128 stands for zero in the data rows.
Here are some points:
[114 108 112 134 173 180 138 112 127 137 102  53  90 121 159 166 163 174
 177 183 135  96  65  87  72  80  73 109 148 190 177 180 183 146 123 106
 119 101 117 114 108 116]
[ 37 111 234 179  61  50 113 149 140 145 185 192 148 133 142 152 147 137
 155 146 111  88 104 131 133 139 165 174 151 112 105 116 111 115 134 154
 154 138 124 114  96  72]
[ 79 114 178 149  89  85 131 145 127 122 136 151 142 131 151 167 153 131
 131 123 113 114 126 145 154 154 139 139 111  97  98 109 119 133 134 143
 132 121 114 124 126 135]
[ 97 128 175 148  78  69 116 149 132 134 175 200 175 130  92  97  96  89
  94 119 153 166 147 139 153 170 169 166 136 125 100  73  59  84 122 154
 158 162 142 129 114 109]
[255 166   0  61 231 233 121  77 123 150 123 119 128 113  23   0   5  67
  96 130 165 182 141  73  48  87 121 159 204 222 230 180 142 124 113 107
 120 167 152 122 105  91]
[110 118 149 135 122 119 126 122 126 148 146 131 120 126 132 121 119 137
 146 154 138 105 100 101 106 101 129 144 165 166 153 147 138 113 122 125
 142 129 124 114 104  94]
[218 178  68  73 149 171 148 125 116 107 107 131 141 119  70  41  49  56
  69  99 159 204 187 149 145 157 147 127 131 134 119  95  86  96 127 127
 133 138 158 157 159 150]
[137 117 120 133 148 132 119 112 130 143 131 129 127 123 124 105  99 122
 150 157 143 113  99  95  94  99 122 144 172 176 174 155 143 126 122 134
 133 133 142 113 104  96]
[ 80 115 193 141  86 104 136 157 130 121 141 126 124 136 167 168 141 110
 111 106  77 121 151 193 184 166 141 143  84  63  66 111 133 140 143 142
 131 102 106 129 136 146]
[ 12  90 237 180  49  51 134 164 139 139 166 149 124 142 206 229 188 149
 140 108  54  53 129 186 192 152 155 147  99  51  69 130 175 170 156 152
 117  73  66  93 126 129]
[ 95 135 176 135  80  92 127 145 143 149 179 181 164 119  81  75  62  66
  92 135 143 162 153 141 144 163 179 189 165 143  99  88  70  65 108 150
 176 154 150 133 112  83]
[246 172   2  56 207 236 151 101 115 127 103  66  78 143 115  61  50  79
  98  88  85 137 170 163 116  95 115 122 123 121 165 191 172 147 120 124
 114 125 113 128 140 150]
[ 81 104 171 175 118  82  98 117 124 132 141 157 144 114 122 138 167 176
 189 186 171 124  62  48  72  94 108 142 173 190 170 127 111 119 121 124
 139 158 143 127  84  75]
[ 66 103 191 160  70  77 129 151 140 140 154 161 133 132 146 174 153 134
 118 111  99 101 133 158 177 155 150 149 110  92  79 111 127 128 138 141
 136 114 106 118 134 129]
[192 144  66  93 150 164 145 124 128 128 107 109 113 126 114 103  89 101
 103 102 115 140 166 157 153 134 133 130 122 122 126 140 138 130 121 124
 120 121 121 127 149 159]
[ 49 123 208 165  81  65 116 134 130 154 194 191 152 124 122 108 101 109
 140 147 130 110 114 135 114 137 172 197 180 137 119 107  94  87 114 155
 171 158 131 119  82  54]
[ 13  89 244 188  53  45 102 154 145 156 208 209 183 122 124 145 134 123
 130 160 131 134 118 121 132 144 169 199 163 132  89  72  81  79 116 155
 172 155 135 123  81  58]
[170 134  77 121 171 160 112 109 127 129 122 122 127 120 100  91 102 127
 144 148 143 132 107  91  82 101 109 134 162 177 177 152 140 140 129 119
 122 148 146 127 106 111]
[ 82 116 180 167 105  79  97 145 131 127 170 175 148 133 112 135 150 144
 145 156 135 135  98  87 101 126 139 129 147 139 134 112  98 112 130 139
 144 154 145 129 104  95]
[ 97 127 177 131  91 107 137 160 135 122 145 139 139 143 148 148 123  94
  91  96  99 129 169 189 190 170 162 128  99  68  67 104 116 120 135 142
 141 115 113 134 151 153]
[152 157 133 109 117 139 147 125 120 145 139 136 131 128 120  78  55  65
  97 109 118 129 164 177 150 141 157 170 140 123 116 122 112 114 116 143
 149 130 112 121 119 122]
[187 139  81 109 164 172 122 111 122 124 107 107 125 125 101  96 111 120
 127 134 144 150 121  98 115 104 104 107 134 161 150 144 122 135 130 115
 124 140 150 135 125 135]
[155 134 124 134 139 118  99 110 127 137 142 163 154 103  60  62  94 113
 127 155 197 179 106  63  80 111 131 159 176 204 165 128  78  96 105 126
 142 167 163 124  89  91]
[254 150   0  49 242 255 158  94 105 102  39   6  63 132 146 123 131 144
 143 116 115 142 145 137 114  91  47  42  80 137 158 161 178 169 123  71
  86 117 141 165 175 201]
[113 127 137 126 114 118 134 141 133 120 110 113 120 125 148 164 161 150
 135 123 113 128 126 142 146 144 120 107  99  96 113 118 128 140 128 126
 118 112 118 133 135 165]
[255 176   8  57 194 209 150 107 112 101  64  89 128 126  92  68  85  91
  79  83 168 194 177 140 139 134 109  73  85 127 136 108 111 126 126 105
 109 134 151 170 182 186]
[ 20  80 248 209  78  34  95 128 133 137 169 196 156 121 143 182 188 189
 201 192 140  90  55  61  83  99 122 172 187 151 146 123 116 125 126 151
 141 148 145 109  77  43]
[255 175   5  48 174 213 164 111 116  98  60  98 142 115  85  62  65  77
  64  72 142 194 212 179 153 156 126 105  91  98 111  88  99 127 122 123
 108 135 129 164 178 193]
[ 49  91 194 166  85  69 117 163 144 117 147 147 135 145 175 217 206 171
 143 108  79  98 126 156 169 164 136 111  80  58  76 116 156 154 150 136
 112 102  93 123 135 152]
[195 172  85  79 123 148 157 135 125 128 124 135 135 129  94  49  40  53
  68  86 127 162 196 183 168 163 171 162 128 103 109 102  95  94 113 140
 136 133 128 140 150 150]
[ 13  82 237 186  61  45 120 166 137 128 158 162 134 138 174 211 208 174
 148 131  96  83 104 149 164 147 148 133 104  79  84 118 140 149 148 141
 123 102 102 114 120 122]
[ 51 100 207 182  76  55 110 137 136 139 170 189 158 120 131 152 159 151
 161 149 136 102 104 105 122 125 146 168 161 141 120 108 109 116 126 148
 150 145 126 109  92  77]
[205 179  81  71 142 186 151 122 111 117 113  96 120 127  98  59  53  69
  71  92 125 175 183 182 148 145 145 142 115 112 110 111 100 103 113 139
 139 137 133 141 136 156]
[ 78 112 165 159 115  70 117 142 133 144 142 174 137 137 141 148 159 160
 158 139 137  86 106 114 130 132 151 130 146 120 150 121 138 144 146 131
 125 135 113 115 125 102]
[153 135 102 103 133 153 151 130 131 138 115  95  99 134 146 126  92 104
 107 106  87 116 160 180 159 145 141 136 114  92 124 157 154 132 125 130
 122  99 102 128 150 146]
[255 165   0  34 238 255 145  86 117 101  47  35  95 115  83  78 118 117
 104  96 157 205 158 111 103  97  55  62  79 156 149 141 131 151 118  79
  84 136 166 167 178 213]
[144 140 109 110 144 152 143 124 120 126 111  94  97 132 141 124 122 121
 118 128 127 134 128 144 131 129 121 123 117 129 135 140 137 127 125 116
 129 113 127 134 141 141]
[ 77 100 174 159 100  97 122 130 131 124 121 123 125 131 172 203 190 178
 162 127  96  82  98 127 137 123 108 127 107 104 112 147 158 164 141 133
 114 114  96 110 119 149]
[255 156   0  59 226 243 147  93 117 130  85  62  88 130 108  59  50  88
 117 109 109 131 145 123  94  81  94 119 155 170 194 195 180 155 126 110
 109 127 129 124 135 146]
[ 65 107 209 163  88  77 118 145 132 142 156 160 146 125 132 140 125 120
 132 144 120 121 121 126 140 135 150 160 147 132 105 111 106 116 127 140
 153 139 133 129 110  92]
[255 170   0  47 227 243 134  85 113 125  92  78 106 113  65  47  75  96
 110 114 153 176 145  98  83  90  92 100 143 180 182 155 149 137 115  99
 108 143 156 139 137 151]
[231 164  36  88 183 174 106  88 122 134 125 146 161  99  22   7  46  86
 101 137 210 201 135  64  69 101 126 135 184 219 196 131  99 100 108 115
 132 168 167 132 107  94]
[180 118  52 103 186 199 137  99 121 117  72  45  84 141 163 174 173 176
 158 127  99 100 111 112 122  94  65  69  94 137 139 178 197 179 136  91
  99 100 113 124 142 179]
[248 164  11  77 207 217 129  93 122 117 104  94 120 122  72  54  72 100
 103 112 144 163 143 103  92  99  98 112 138 178 172 157 139 136 124 108
 115 154 144 131 130 144]
[ 76 100 164 168 119 119 124 134 130 116 111  90 101 143 193 227 212 182
 164 131  81  74 103 141 149 118  98  96  86  90 109 161 188 178 156 123
 102  88  95 114 137 156]
[ 61 109 188 160  89 102 144 141 139 140 140 116 108 134 181 201 164 149
 149 119  77  70 128 162 159 136 138 132 108  85  99 148 173 148 144 133
 126  81  82 105 136 137]
[  9  96 237 192  89  69 124 150 126 117 141 124 113 131 195 226 231 213
 188 179 119  78  70 103 103 109 117 108 118 116 118 135 160 142 140 128
 124  91 111 119 116 105]
[ 94 128 173 141  96  92 121 144 133 146 173 174 149 126 123 115  98 103
 126 125 123 115 134 143 133 142 162 173 154 126 117 111 114 105 118 146
 151 140 117 114  96  96]
[148 152 132 114 139 140 124 119 128 134 139 142 147 118  87  66  70  85
 109 138 157 170 140 113 109 131 135 149 150 164 145 110  96  96 115 133
 153 152 150 132 112  97]
12 more points follow, each with its number after it:
[ 31 102 232 156  46  61 137 177 150 142 164 160 143 133 169 183 150 111
  94  96  83 107 157 209 214 195 179 157  84  49  32  92 107 130 145 146
 129  93 107 129 139 145] 0
[ 74  94 166 165 126 110 124 127 118 117 122 114 121 123 148 183 192 183
 173 177 137 117  83  89  98 111  98 117 129 153 132 128 139 131 133 118
 128 118 129 124 119 125] 1
[191 160  78  84 167 184 146 125 123 130 119  97 108 125 108  78  80  92
 101 122 132 157 153 138 118 124 128 124 136 145 142 141 130 112 115 117
 136 122 142 139 139 131] 2
[255 189   0  48 204 224 154  93 111 107  73 104 134 107  48  26  53  75
  64 105 202 224 175 110 109 126 117  89 133 169 165 108  94 103 117 105
 116 129 171 167 173 156] 3
[140 127 114 128 150 142 113 116 136 129 131 115 125 135 126 130 127 137
 146 139 128 111 107 103 103 101 108 128 137 146 152 157 139 136 125 128
 128 131 125 117 108 115] 4
[ 14  82 235 195  71  53 121 142 128 120 148 148 127 133 190 223 222 195
 182 146  97  58  77 119 133 116 125 144 127 106 100 140 163 162 146 138
 119 100  93 100 107 110] 5
[255 196  19  64 181 188 137  86 106 118 101 151 158  94   3   0  17  45
  62 119 225 240 171  89  92 135 145 132 170 202 188 106  73  88 117 119
 128 163 177 159 141 109] 6
[140 147 118 114 120 117 140 145 127 113 129 146 140 138 115 104  97  88
  86  97 122 155 163 163 167 173 161 118 110  85 105 100 104 109 131 137
 134 127 139 138 155 147] 7
[ 21  86 213 195  94  55 119 150 120 114 128 145 117 138 196 231 242 220
 193 164 116  53  67 104 112 108 116 111 126 105 132 150 173 171 156 131
 103 100 104 104 117 124] 8
[244 186  38  51 169 215 164 105 118 123 110  94 110 114  84  28  17  46
  79  92 130 178 195 166 135 134 139 152 134 132 135 136 118 109 116 128
 138 134 133 146 144 141] 9
[ 70 110 193 177  99  60  95 123 133 125 151 174 153 119 123 153 181 188
 182 168 158 105  80  62  95 107 116 134 150 156 143 111 111 119 131 135
 139 158 141 125 111  92] 10
[ 24  98 240 191  65  42 102 139 132 144 192 202 150 126 145 174 157 147
 164 146 106  78  94 120 118 122 149 186 169 123 114 126 116 127 138 153
 155 142 119 106  73  64] 11
Which of these numbered points is nearest to each point below, ignoring the direction in which the first points spread most? Its number follows each.
[ 99 107 160 154 123 109 111 131 126 128 148 143 134 130 138 154 142 140
 163 144 111 100  98 108 108 112 116 147 150 139 143 147 147 144 137 138
 125 135 117 112 101 102] > 4
[197 133  54 103 196 184 120 106 119 110  82  85 118 122 108 115 148 157
 156 145 155 146  94  77  89  99  68  66 121 173 170 133 136 154 126 106
 107 145 152 143 126 161] > 1
[179 158 104 112 138 123 120 111 127 134 137 178 162 110  45  23  55  79
  87 129 201 188 141  87  98 134 157 146 166 182 167 102  64  89 106 125
 145 174 157 133 113  96] > 6
[110 133 155 113  89 118 150 168 137 122 136 118 123 145 150 145 111  87
  79  78  72 131 187 225 209 197 177 138  76  43  53 101 122 131 134 141
 134 109 107 133 149 172] > 0
[106 135 158 137 114 107 131 132 122 127 139 142 142 118 110 109 125 121
 117 156 178 163 119 113 111 142 140 123 136 157 130 107  82  92 111 123
 149 137 150 148 124 111] > 3
[255 184   0  57 216 227 130  83 120 130 109 122 133 112  40   0   7  53
  92 110 161 186 160 101  71  94 123 150 181 198 200 161 127 134 119 113
 114 169 155 129 117 114] > 11
[ 18  83 212 181  82  70 128 165 136 137 154 133 114 134 196 217 208 186
 159 139  82  59 106 152 141 128 145 144 115  89 102 148 175 158 143 135
 111  94  83  98 118 124] > 5
[213 135  23  96 206 201 114  94 124 116  74  81 121 114  94 106 139 153
 145 141 161 161  99  69  84  92  62  77 120 188 173 144 136 158 129  95
  99 152 153 147 135 159] > 1
[ 82 106 157 162 124 102 131 137 135 125 123 127 112 139 174 173 178 167
 166 142 109  85 110 128 135 124 123 121 118 114 135 141 162 161 149 126
 112 110 111 114 132 125] > 5
[ 55  89 191 182 130  93 125 135 116 106 111 113 103 141 196 220 219 210
 200 167 113  50  61 100 105  90  93 111 136 132 147 168 195 175 152 123
 105 102  97 104 119 119] > 8
[139 135 134 105  91 124 159 159 134 117 110 119 131 141 153 141  96  75
  67  58  71 148 209 234 232 199 166 144  63  31  43  96 117 133 136 148
 123 106 102 130 168 193] > 0
[136 167 135 102 102 136 150 143 130 143 153 132 126 132 124  84  57  59
  86 102 110 140 173 182 160 151 169 165 132 113  99 116 104  97 113 144
 162 132 116 127 124 121] > 9
[131 135 129 142 130 109 109 133 125 112 139 158 152 129 101 105 125 124
 116 137 166 162 116 107 119 136 128 115 130 147 134 102  85 103 133 130
 142 156 153 136 120 122] > 3
[131 121 108 126 136 131 132 129 127 125 104  99 109 147 165 169 152 148
 131 105  93 104 140 158 157 137 122 104  94  86 120 150 164 159 139 119
 104 108  96 123 150 166] > 5
[223 178  59  55 153 209 168 134 119 109  86  62 103 139 135  93  45  50
  59  70  94 166 222 230 186 161 145 130  72  59  80 122 133 120 126 128
 126 107 119 152 164 192] > 0
[200 155  74 101 145 141 135 124 122 117 101 142 145 115  78  59  80  92
  92 115 168 177 157 127 133 147 141 114 133 137 146 102  84 113 128 125
 123 142 150 147 153 143] > 3
[ 77 116 189 159  86  60  99 138 135 144 180 205 179 116  82  88 110 119
 133 162 188 154 109  80 102 140 169 174 180 173 140  83  66  76 106 143
 167 174 168 129  96  58] > 6
[ 39 113 218 172  54  42 123 158 143 135 175 192 166 141 140 151 138 102
  93 115 123 133 140 166 184 187 166 139 109  81  72  73  79 106 137 160
 149 125 137 131 125 115] > 7
[103 119 153 154 108  74 105 114 136 161 161 183 153 128 105 101  99 121
 151 153 146 101 102  90  99 112 156 169 193 163 167 137 117 110 115 135
 147 160 137  97 100  62] > 11
[153 127  96 116 150 156 137 125 116 120  99  88  93 138 159 148 143 131
 128 114 100 119 137 151 141 121 114 103  95  96 126 166 170 156 142 119
 110 111 126 125 147 169] > 5
[229 181  40  65 162 202 157 117 113  98  89  97 124 124  85  69  73  69
  59  90 148 196 186 161 144 152 126  91  99 117 118 100 101 105 122 127
 130 130 145 151 163 179] > 7
[ 86 103 159 168 140 118 115 122 116  99  87  90 107 139 190 210 220 201
 195 164 115  81  71  98 101  93  68  82 107 130 144 151 163 180 151 113
 110 109 114 120 126 144] > 8
[174 153  85  93 147 171 133 114 120 120 108  91 113 133 118 105 105 117
 104 117 134 152 143 135 126 126 120 117 114 127 125 133 123 115 113 122
 123 124 134 138 143 148] > 2
[ 15  96 228 176  67  59 127 164 135 132 169 155 135 130 169 182 176 155
 137 140 109 103 117 155 150 160 162 148 117  99  85 113 118 114 129 138
 143 114 113 127 116 106] > 2
[ 39  94 206 170  72  80 128 154 134 140 170 154 131 133 170 185 152 146
 140 134  83  91 118 161 154 146 152 173 132  99  89 130 146 128 132 148
 141 109  93 109  98 111] > 2
[160 131 107 123 155 133 111 108 128 125 111 139 150 110  89  94 122 137
 145 146 174 157 105  72  93 111 109 125 145 174 164 115 108 123 125 122
 129 150 151 131 114 117] > 10
[150 159 147 115 110 111 125 135 130 134 154 184 172 121  57  32  35  45
  72 130 182 191 162 128 131 157 176 166 163 153 123  78  53  74 114 150
 161 161 168 141 124  91] > 6
[ 82 119 173 164 100  95 108 132 138 143 184 166 149 138 125 125 116 121
 137 141 108 109 114 105 113 117 143 176 159 147 129 139 124 115 127 146
 157 154 126  99  85  75] > 11
[226 167  38  89 178 166 114 114 122 116 120 152 155 106  23  10  55  78
  75 132 208 230 139  65  87 130 138 124 165 193 181 110  84  86 116 112
 129 162 180 158 142 108] > 6
[ 34 123 230 168  43  37 112 161 147 164 228 242 178 129  97  97  82  76
  91 132 153 140 146 145 158 175 212 191 177 123  83  58  48  57 115 155
 186 165 153 130  93  59] > 6
[245 162  15  75 187 201 133  94 115 103  76 102 139 117  75  67  98 117
  89 112 179 190 147  97 111 118  92  80 110 161 162 120 106 129 126 108
 112 144 156 149 156 169] > 3
[ 71 108 195 152  72  79 135 145 144 150 164 171 147 127 151 145 102  97
 121 115  87  98 151 184 176 162 171 185 138  87  89 106 110 125 130 159
 144 117  97 114 116 111] > 9
[122 126 138 125 127 127 124 134 125 137 145 138 132 139 133 129 119 118
 117 122 122 129 126 133 127 123 139 139 131 120 121 130 141 121 125 136
 136 125 123 120 119 119] > 2
[255 195   0  29 198 239 160 108 105  99  75  88 125 125  52  14  32  53
  47  75 157 218 214 158 135 138 131  98 107 124 139 110 108 116 121 116
 112 144 157 170 179 176] > 7
[ 26  90 236 201  60  32  99 141 134 140 203 216 173 138 134 158 148 139
 146 142 112  97 108 113 136 141 159 182 168 121 104 108 108 112 134 157
 158 159 131 109  89  64] > 11
[166 137  79 109 168 181 130 112 118 118  96  76  96 142 146 144 151 155
 137 124 114 113 116 135 115 103  92  95 103 127 138 165 160 157 130 114
 107 122 117 125 128 165] > 5
[145 127 114 134 141 130 112 113 137 156 145 143 132 128 107  88  88 122
 144 139 120 109 110  93  98  95 129 174 183 171 177 160 145 128 116 138
 145 150 116 101  84  88] > 11
[ 23  98 234 181  61  50 123 165 141 136 169 170 143 127 163 176 173 159
 147 151 121  94 104 129 137 142 155 147 132 107 103 107 118 119 128 141
 136 109 119 120 117  97] > 2
[255 196   7  38 179 250 184 109 100 106  68  38  82 127 127  67  37  47
  61  68  99 175 230 220 162 132 124 122  83  77 101 145 141 128 117 125
 113  97 121 143 175 194] > 0
[ 26 100 242 182  36  21  99 152 150 158 221 240 189 125 108 131 116 105
 116 137 138 123 126 132 147 163 189 208 175 120  80  66  57  74 115 167
 173 165 149 121  85  54] > 6
[ 84 107 160 143 116 123 138 142 127 137 131  97  89 142 193 187 159 142
 149 115  67  67 125 172 158 127 134 129 105  81 122 173 189 169 146 133
 109  87  73 101 128 137] > 5
[123 126 128 146 126 101 108 114 135 142 152 170 146 132  95  93 106 129
 144 144 146 118 110  92  99 122 141 150 179 168 170 129 115 118 123 131
 136 158 136 119 104  79] > 11
[220 138  22  83 198 204 124  95 118 105  68  66 117 119 106 120 149 153
 142 141 167 163 112  82  98  96  66  52 105 170 160 138 130 141 127  89
 105 134 158 157 157 185] > 1
[ 87 124 168 149 107 106 118 124 130 144 168 150 129 127 118 113 121 133
 141 162 150 122 102  99  99 112 149 159 170 165 150 133 123  95 115 132
 156 137 140 118 100  77] > 11
[ 33 119 239 175  55  32 108 148 135 154 196 215 173 127 121 116 114 103
 128 153 149 136 111 124 129 150 176 192 175 141 105  82  63  78 112 157
 172 164 146 126  80  52] > 6
[157 132  93 119 152 142 119 122 129 108 103 114 130 135 108 136 164 150
 126 138 156 159 116  90 110 132  96  60  95 134 141 113 115 122 128 123
 122 132 150 148 157 163] > 1
[107 122 146 133 130 137 140 139 125 127 114  94 106 130 176 163 149 148
 152 140 111  97 110 130 125 113 114 122 121 125 131 153 158 147 128 117
 123 103 105 119 124 131] > 5
[ 73 114 191 159  93  72 114 150 133 116 145 161 153 125 136 150 163 146
 134 141 144 138 113 114 129 144 135 115 113 126 102  90  93 107 127 140
 143 141 135 143 123 126] > 3
[ 82  94 151 163 144 124 121 129 124 116  99  87 100 133 193 211 228 217
 193 156 118  71  64 105 110  93  70  95 110 130 144 154 182 186 143 111
 100 104  99 118 127 147] > 8
[ 34  90 224 185  86  62 110 142 133 153 179 179 145 129 148 156 147 156
 164 162 127  80  96 108 105 107 151 178 179 152 131 123 126 118 124 148
 154 143 115 106  80  64] > 11
[255 195  20  37 162 210 166 134 112  99  84 106 133 111  45  15  36  54
  29  82 175 235 206 165 143 158 153 106  99 123 121  82  65  83 116 129
 125 136 166 172 179 178] > 7
[ 29  91 223 183  78  66 113 137 134 153 190 180 145 134 148 174 148 139
 158 153 101  85  99 112 110 114 143 185 170 145 120 135 139 120 129 153
 159 137 107  97  81  61] > 11
[149 138 133 120 128 137 117 123 122 110 129 137 152 121  95  95 101  99
 107 130 160 180 142 117 120 136 121 132 126 155 117  97  80 106 121 138
 150 147 152 141 126 125] > 3
[ 28 108 223 152  59  69 150 169 140 144 158 149 137 131 178 182 152 104
  99  98  86 106 151 205 201 188 172 148  89  55  52  96 117 131 136 145
 136  96  93 124 140 143] > 0
[255 186  16  68 187 203 125 104 121 107 102 122 158  92   1   0  48  74
  53 133 237 255 163  65  81 134 121 108 143 213 170  97  60  73 109 106
 131 157 189 173 140 133] > 6
[183 172  96  75 119 174 170 149 117 103 102  94 129 139 134 102  67  54
  52  61  90 177 226 237 203 185 162 123  68  51  53  88 111 114 133 144
 134 119 114 150 161 200] > 0
[ 75 131 198 144  92 103 121 130 130 149 181 153 148 113 104  91  91  94
 115 174 174 171 120 107  98 131 153 184 178 184 124 100  73  55  95 136
 183 148 165 133  89  62] > 6
[150 152 112 107 146 158 133 128 123 122 116  92 104 136 139 118 112 122
 116 127 124 136 130 139 124 122 121 119 119 121 128 148 133 120 121 120
 128 118 129 134 130 141] > 2
[146 115  88 136 172 161 117 104 120 116  93  85  96 142 154 175 180 180
 173 146 109  85  79  89  95  87  76  82 126 138 162 175 178 175 143 112
  92 115 123 108 132 154] > 8
[102 105 133 168 162 127 113 126 114 116 110 109 111 146 160 179 185 190
 184 163 112  77  63  80  86  78  82  97 146 158 169 173 178 181 150 123
 117 129 123 107 101 118] > 8
[ 31  84 238 197  88  54  93 131 130 141 174 166 146 113 132 172 183 182
 203 198 150 100  59  47  64  89 116 180 197 187 146 124 117 107 113 142
 156 152 142 109  75  40] > 10
[172 113  68 122 191 187 117 100 118 107  73  60 109 140 149 159 180 183
 169 156 131 107  86  77  98  79  52  63 114 160 158 156 163 170 137 105
  96 121 138 132 150 163] > 8
[109 128 156 128 101 102 138 138 132 127 126 153 142 123 133 133 115 108
 113 102 112 134 153 174 178 176 153 146 111  92  95  99 104 124 133 140
 132 126 114 135 139 143] > 7
[183 162  81  94 155 151 131 114 122 145 137 139 126 132 101  57  50  90
 114 116 135 118 138 133 109 117 144 156 172 151 174 146 130 117 118 132
 140 142 119 123 118  99] > 11
[155 129  98 133 175 152 101  85 121 136 118 120 123 110  97  87 129 160
 172 181 188 128  55  36  47  73  87 121 192 240 206 160 129 132 115 106
 135 158 155 115  82  92] > 10
[  6  87 238 187  64  46 124 160 136 134 148 152 117 135 188 230 218 189
 158 137  98  69 102 145 163 148 149 120 102  78  92 130 155 157 153 139
 111  82  94 111 137 126] > 5
[165 157 111 111 141 134 116 119 127 141 143 149 153 113  57  49  81  96
 105 143 190 195 129  87  97 132 145 135 164 193 155 109  77  87 103 122
 152 163 158 139 105  97] > 6
[255 193   6  33 175 237 173 125 107  97  71  60  98 124 102  57  49  50
  42  62 118 201 235 200 170 145 134 108  79  83  93 116 119 114 122 116
 116 116 144 166 189 201] > 0
[156 149 123 102 110 130 141 142 138 121 125 137 155 122 102  85  73  66
  71 100 144 174 174 167 173 172 157 143 115 104  96  84  79  95 125 144
 139 138 146 149 148 142] > 7
[115 126 131 132 121 125 135 131 132 136 132 126 122 134 155 139 111 121
 133 118 102  95 148 168 148 137 150 141 119 102 133 137 148 144 135 134
 122 112  99 118 127 125] > 2
[226 167  45  78 171 169 131 104 114 125 107 137 139 111  59  41  66  88
  92 108 170 185 149 109 117 129 129 124 151 159 164 123  96 104 114 121
 121 148 154 146 139 129] > 3
[ 79 111 172 154  90  96 127 138 132 146 151 149 125 127 164 158 129 115
 133 122  84  91 129 158 145 136 149 169 127  99 111 143 145 144 137 151
 127 119  99 105 109 118] > 2
[190 147  69 109 164 151 105 100 120 129 120 143 149 109  54  62 105 132
 114 150 200 177 104  58  79 102 107 115 158 199 182 127  93 107 115 113
 129 158 166 136 118 117] > 10
[141 139 128 143 119  90 102 103 131 138 158 201 177 123  71  61  70  86
 120 139 178 147 129  83 114 127 149 154 183 175 164 111  94  99 124 137
 148 174 153 116 104  71] > 6
[ 31 110 228 160  41  42 128 177 148 148 184 204 173 126 136 148 128  92
  86 101 107 129 151 188 198 208 187 169 117  73  52  59  75  98 136 160
 147 129 123 137 132 111] > 7
[199 156  45  79 170 208 153 109 133 126  82  45  78 133 155 129 115 123
 121  99  86 121 168 163 149 115 106  99  92 104 136 177 182 153 128 103
 109 101 109 136 164 170] > 5
[ 35  92 214 193 112  67 102 127 122 132 151 154 124 115 150 159 186 188
 208 213 161  97  43  54  49  76 110 157 187 191 167 143 126 119 125 129
 142 148 146 120  79  51] > 10
[222 140  13  88 219 214 119  80 114 123  73  73 116 107  84  80 125 146
 141 164 197 177  96  60  66  87  59  67 139 212 192 147 135 139 121  88
 106 149 170 149 142 149] > 1
[ 34 100 202 187  83  66 113 143 134 141 171 163 125 140 155 189 177 174
 162 151  95  69  88 109 122 116 134 159 147 121 122 143 157 133 140 140
 141 118 105  99  96  92] > 4
[217 161  45 101 192 191 110  85 123 123 116 109 129 115  51  49  80 108
 107 150 183 187 110  49  68  87  96  97 166 213 186 152 115 115 125 104
 132 154 178 139 126 104] > 10
[155 129 102 111 154 155 137 133 126 112  93  76  93 137 165 144 154 147
 137 119 101 113 130 149 139 124 108  97  90 100 122 158 155 161 134 116
 107 109 118 132 150 168] > 5
[ 61 125 193 142  75  75 141 161 143 137 159 156 149 125 143 144 135 113
 101 126 136 133 141 152 160 177 169 131 113  96  87  90 104  91 124 141
 150 113 133 134 141 123] > 7
[161 158 112 106 110 124 143 150 134 122 126 159 143 138 108  86  83  73
  71  72 115 154 180 181 182 179 168 139 101  75  88  94  98 116 135 140
 128 134 123 134 144 164] > 7
[153 141 129 108 115 136 151 129 131 140 134 128 130 138 143  96  56  69
 108  95  93 112 183 188 180 147 157 165 127  93 113 130 134 124 127 150
 140 123  95 116 141 129] > 9
[ 24  96 231 184  69  50 100 144 134 135 174 182 159 118 135 170 185 170
 161 174 158 125  85 101  99 131 132 162 148 146 116  91  87  94 114 148
 151 147 141 132  92  77] > 10
[172 167  92  79 126 177 162 153 126 111 111  89 109 144 135 116  93  75
  60  75  98 172 198 199 179 166 151 109  70  59  73 117 121 104 118 125
 133 112 129 144 164 184] > 0
[104 116 154 152 110  98 116 122 139 144 151 164 136 120 124 123 108 127
 158 145 128  92 110 102 107 115 143 156 170 152 148 149 134 125 135 136
 143 139 126 105 106  90] > 11
[210 161  66  85 167 184 136 120 121 118 117 114 141 116  59  47  66  83
  88 128 166 200 157 111 106 133 129 132 141 168 144 110  96  98 113 122
 134 150 155 152 133 128] > 3
[164 116  75 113 180 171 117 110 127 102  68  68 106 123 148 179 200 201
 177 151 143 121  83  85  97 100  51  62  89 143 151 143 146 168 130 104
  94 124 134 139 145 186] > 8
[178 161  94  89 154 191 160 130 119 133 125  93 111 129 134  72  37  55
  87 111 115 154 181 181 143 125 146 155 125 124 122 139 130 106 118 133
 146 118 118 131 131 133] > 9
[161 140 105 109 137 138 136 143 125 110 112 127 142 135 118 116 125 111
 104 106 145 163 154 129 148 152 125  90  94 110 120 105 104 121 124 126
 128 135 133 146 152 164] > 7
[174 156  95 106 151 167 121 118 115 106 111 110 140 121  96  91 123 120
 105 142 192 194 123  99  96 121  95  90 105 166 136 101  86  90 116 124
 135 144 163 159 133 144] > 3
[219 174  52  51 152 210 175 132 123 115  94  52  82 135 140 106  70  64
  82  74  83 150 215 213 171 145 136 111  78  70  95 150 158 119 118 119
 120  97 120 141 180 187] > 0
[126 136 135 129 102  89 129 153 138 134 142 171 164 123 100  86  98  93
  95 107 144 152 155 139 164 170 172 130 133 108 120  85  84 103 125 143
 141 148 132 136 143 129] > 7
[115 137 145 122  94 106 144 135 129 129 122 133 123 133 147 132 119 104
 110 106 117 107 156 175 174 159 159 122 108  75 110 123 128 119 132 133
 118 101 117 126 164 141] > 7
[135 140 129 121 110 118 143 144 130 122 122 135 130 125 128 115  87  81
  94  99 108 140 163 179 175 171 151 148 114  85  93 110  95 125 129 145
 132 123 122 133 144 144] > 7
[109 113 131 160 150 129 106 119 126 120 120 110 109 140 154 176 189 197
 188 150 105  76  72  83  93  91  92 103 143 148 159 163 181 172 148 120
 111 128 105 108 108 132] > 8
[130 138 131 112 107 128 148 151 139 131 140 125 119 137 147 134  98  80
  93  82  77 118 186 210 192 164 162 149  93  60  75 116 143 130 132 140
 127 109  96 121 144 161] > 0
[ 39 101 225 193  76  42  90 130 144 146 193 211 161 124 122 146 152 152
 182 162 133  96  87  82  95 111 145 183 186 152 132 121 110 111 136 145
 150 153 143 108  78  49] > 11
